Named moves, each a turn or a mirror, and the order they were made in; the first pair answered:
move Q:
[ -7.4  11.2  -8.6 -12.6  -1.6  -3.3  -0.1  13.0   3.7] => [ -6.9  -3.3 -11.9  -4.6 -15.1   4.2  -1.7   6.5   5.7]
[  2.5  -3.7  -5.3 -16.8 -12.4   0.0  -4.2   3.0   9.7] => [  1.8  -0.5  -3.8 -20.0  -7.3  -3.3  -1.9   5.8   7.9]
[  1.7  16.1  14.1 -18.4  30.0  -9.3  21.5  11.9 -14.2] => [  0.6 -36.8  -2.7  10.9 -18.4  23.7  12.4 -11.9  -5.2]
[-16.5 -29.4  -2.5  31.9 -17.0  12.9 -10.3 -22.1  12.9] => [-16.9  25.7  16.2   0.7  41.3 -22.0   0.1   6.6   4.7]
move V:
[ -6.8  -2.2 -13.4 -16.0 -20.1  -1.3  13.7  18.7  -2.9] => [ -3.2 -23.3   2.5   2.7 -16.9  -1.9 -15.1  -2.2  14.9]
[ -3.6  -2.2 -14.5  13.8 -15.4  23.8  22.6 -12.4 -10.3] => [ -3.8 -13.2  -7.3  20.6 -14.3  21.4  12.3 -20.5  -5.7]
[ -4.2   4.2  -5.2  -7.9 -19.7  -9.0 -11.4  14.2   5.3] => [ -4.6   0.9  -1.8  -7.5 -21.9 -10.3 -14.8   8.1   8.3]
[  1.4 -12.0  -5.7  18.6   0.6  18.7  10.8 -15.5  -7.4] => [  3.5  -7.3  -9.7  14.5  -1.2  19.6  18.4  -8.3 -12.5]
move A:
[ -1.5  -0.1  -4.2  13.2 -12.8   7.5   5.0  -1.6  -5.6] => [ -0.2   0.0  -7.2   5.3 -12.5   5.3  10.7   6.7  -7.6]
[  2.5  23.3   6.6  -6.5  19.5 -25.5   9.6   2.4  -4.2] => [  0.0  18.9  12.2   8.5  17.9 -26.6   0.4 -10.8  -2.7]
[  9.5 -29.1  -1.4  19.0 -14.0  12.7 -21.9 -10.9  23.4] => [ 12.0 -18.5 -20.7 -20.4 -15.8   8.5  -0.6  31.9  19.2]
[  6.3 -35.0  -1.7  20.3  18.3  34.6   4.9 -15.9  -8.6] => [  7.7 -27.2 -19.5  -9.0  20.7  31.0  23.6  15.9 -12.5]
move X:
[-30.8  17.6  19.0  19.7 -18.5 -36.4 -30.0  -2.8  18.2] => [-18.6 -24.4 -21.4   0.0 -54.7   2.1  -3.8  15.4  16.9]
[  1.2  -3.9 -23.3  -9.2 -32.5  12.2  33.6  29.0 -17.1] => [-12.4  45.2  25.4  11.8   6.8 -30.0   4.5   7.4 -14.8]
[ -5.0  -7.5 -27.5  -7.5 -53.1  11.4  23.3  20.0  -1.9] => [-21.1  43.7  27.0  18.8  -7.5 -34.9  -9.8  -2.0   1.5]
[  5.0  -2.6  -4.8 -10.0  23.4  -2.9  10.3  13.2 -10.9] => [  7.0   1.5  -0.6 -10.1  26.5  -4.4  11.3  14.1 -10.3]
move Y:
[  8.6  21.9  -6.4 -29.2  37.2  -6.6  -1.2  17.3  -2.2] => [-15.3   4.3 -16.8 -11.1 -45.1  -0.4 -12.0  20.4   8.5]
[ 15.7  -4.9   5.9   0.8  14.1  13.2   1.6 -25.2  -0.8] => [ 16.7 -14.0  -9.0 -17.8  -2.0  17.1   6.8  -6.1   1.7]
[ -7.2  -5.3   0.6   8.6 -10.9  -1.5  -5.5  -6.5   4.6] => [ 1.8  0.0  4.3  1.3 15.9 -2.3 -0.6 -4.2 -1.0]
[-14.4  18.6 -12.5  17.0 -53.8   1.7   2.9   5.4  -8.6] => [  2.7  39.8  13.2  24.4  25.5  -6.7   3.8 -15.9 -19.7]
Pairs:
Between the rows of a pair lie 2 to 4 moves.
[-12.2  24.6  14.1  39.1 -15.9   1.5   3.5 -25.4  -7.7] => [-17.8  43.2  19.0  12.2 -13.1 -22.6  -6.1  -0.2   1.8]
Y, Y, X
[ 10.4  -8.0 -14.0   9.4 -38.5   3.0 -10.4   8.2  -8.4] => [ 28.0  -5.0 -21.8  -1.0   0.5  12.5  13.2   9.9 -21.5]
Y, X, Y, A
[ -1.1 -27.9  -1.9  27.8 -49.0  12.3 -16.4 -21.4  16.8] => [-15.6  11.5  16.2   3.6 -43.1 -32.7 -35.6   5.7  26.4]
Q, V, Y, Y
[  3.6  -2.7 -19.8  -4.0  11.4  17.7  25.0   1.4 -11.2] => [ 13.3 -17.2  -8.7  -4.8  27.2  14.1   6.1  -8.5   1.3]
V, Q, X, V
[-11.0  32.8 -21.5   4.5 -27.9   5.7  42.0  16.7 -21.7] => [  7.2  16.9  -6.3  37.7  14.0  20.5  37.4 -23.8 -25.6]
Y, Y, Q, Y
